Read these off the grid that follows.
1) Give the entry just left of the smallest entry.
2) Give the entry just left of -0.09.
3) Give the top entry of the column that holds the smallest entry.
4) Give the entry in the bottom-right corner.
5) Give the smallest entry in the last column.
6) Give the entry in the top-right corner.
7) Give the entry in the bottom-left corner.
8) Give the 2nd entry on the diagonal from the top-right corner.
[[-0.07  0.27 -0.11 -0.06  0.16 -0.25  0.17  0.06]
 [-0.01  0.20 -0.19 -0.10  0.18 -0.21  0.13  0.09]
 [-0.03  0.19 -0.11 -0.06  0.17 -0.19  0.15  0.10]
 [ 0.01  0.27 -0.17 -0.03  0.15 -0.24  0.10  0.05]
 [-0.04  0.16 -0.14 -0.07  0.21 -0.25  0.18  0.06]
 [-0.08  0.22 -0.12 -0.11  0.23 -0.25  0.14  0.06]
 [-0.02  0.20 -0.14 -0.07  0.22 -0.28  0.15  0.05]
 [-0.01  0.16 -0.12 -0.12  0.19 -0.20  0.18  0.10]
 [-0.08  0.21 -0.14 -0.09  0.21 -0.23  0.17  0.10]
 [ 0.01  0.22 -0.11 -0.03  0.15 -0.27  0.09  0.03]
 [-0.03  0.23 -0.17 -0.10  0.16 -0.22  0.18  0.08]
 [ 0.01  0.24 -0.12 -0.08  0.20 -0.20  0.14  0.09]
 [-0.05  0.16 -0.11 -0.07  0.23 -0.27  0.16  0.10]
 [-0.02  0.20 -0.13 -0.08  0.19 -0.19  0.15  0.04]]
1) 0.22
2) -0.14
3) -0.25
4) 0.04
5) 0.03
6) 0.06
7) -0.02
8) 0.13

M = 0.087,-0.048,-0.120,-0.004,-0.121,-0.166,-0.147,-0.194,0.032,0.128,-0.070,-0.080,-0.136,-0.197
Read off the entry just left of -0.048.
Answer: 0.087
The maximum is 0.128
Read off the entry just right of -0.080.
Answer: -0.136

[[ 28 -12  -7   2  21   3  22  19   5   4  22]
 [ -6   4  24  -8  -2  15 -26  -1   1   1  27]
 [ 24 -15 -11   5   4   5  22  19   6   4  21]
 [ 32  -7   0  -2   2   1  20  19   4   4  22]
 [-22  -9   2   2   9  24   1  15 -26 -14  11]
 [ 25 -14 -10   4   1   4  23  19   6   4  21]
 [-22  -5  11   1 -11  25 -20   4 -12  -5  23]
 [ -9  24  13 -25  30  -4  -8  -5  -5  10 -26]
 [-16  -2 -35  13 -17  -7 -12  -6 -12  -5 -18]
 [  0  -9 -31   8   4 -23  12  -4  -7 -16 -15]
 [ 33  -4   4  -5 -17  -1  17  18   4   4  23]
 [-18  -8   1  -2  12  20  10  18 -30 -16   5]
 [  9 -23 -20  13  19   9  17  15  13   5  20]]
The entry in the bottom-right corner -> 20
Find the entry directly below the smallest entry.
Answer: -31
The entry directly above the smallest entry: 13
Find the first entry on the main diagonal.
Answer: 28
Find the bottom entry of the column that holds the largest entry.
Answer: 9
Find the smallest entry in the last column.
Answer: -26
The top entry of the column that holds the smallest entry -> -7
The second entry on the diagonal from the top-right corner -> 1
The entry just left of the smallest entry is -2
The entry in the top-right corner is 22
The first entry in the row that holds the largest entry is 33
Find the 5th-last entry, reading row by row.
Answer: 17
Find the largest entry in the last column.
Answer: 27
Find the centre entry.
Answer: 25
The entry just left of the centre entry: -11
The entry just right of the smallest entry: 13
The 3rd largest entry -> 30
The 3rd entry on the main diagonal is -11
Find the entry just right of the centre entry.
Answer: -20
The median of all entries: 3
Find the second entry from the end, reading row by row.
Answer: 5
The first entry in the row that holds the smallest entry: -16
The smallest entry in the last row: -23
The second largest entry -> 32
Find the fourth-last entry, reading row by row.
Answer: 15
Find the entry just left of -30.
Answer: 18
The second entry on the main diagonal: 4
The minimum -> -35

Read these off the grid that follows. Indices start at 1.
1) Read off the entry in the top-right corner.
2) Read off the entry directly above 5.
3) Read off the smallest entry.
4) Read off the bottom-right entry.
5) Read off the entry directly below -10.
6) Read off the entry just right of the largest entry.
7) Read off the entry at row 3, column 1.
8) Read off the entry in row 3 and column 2.
-14	4	-3	23	3
0	4	-8	18	-4
18	5	-35	18	6
20	3	24	4	3
18	20	2	7	10
9	-30	-10	4	-11
6	-23	-3	18	19
33	21	-19	-5	-22
11	-4	-12	14	29
1) 3
2) 4
3) -35
4) 29
5) -3
6) 21
7) 18
8) 5

array([6844, 1777, 3488, 5809, 5677, 8076, 2000])
The entry just right of 5677?
A: 8076
The entry just left of 8076?
A: 5677
The 4th entry: 5809
The 2nd smallest entry?
A: 2000
The 1st entry: 6844
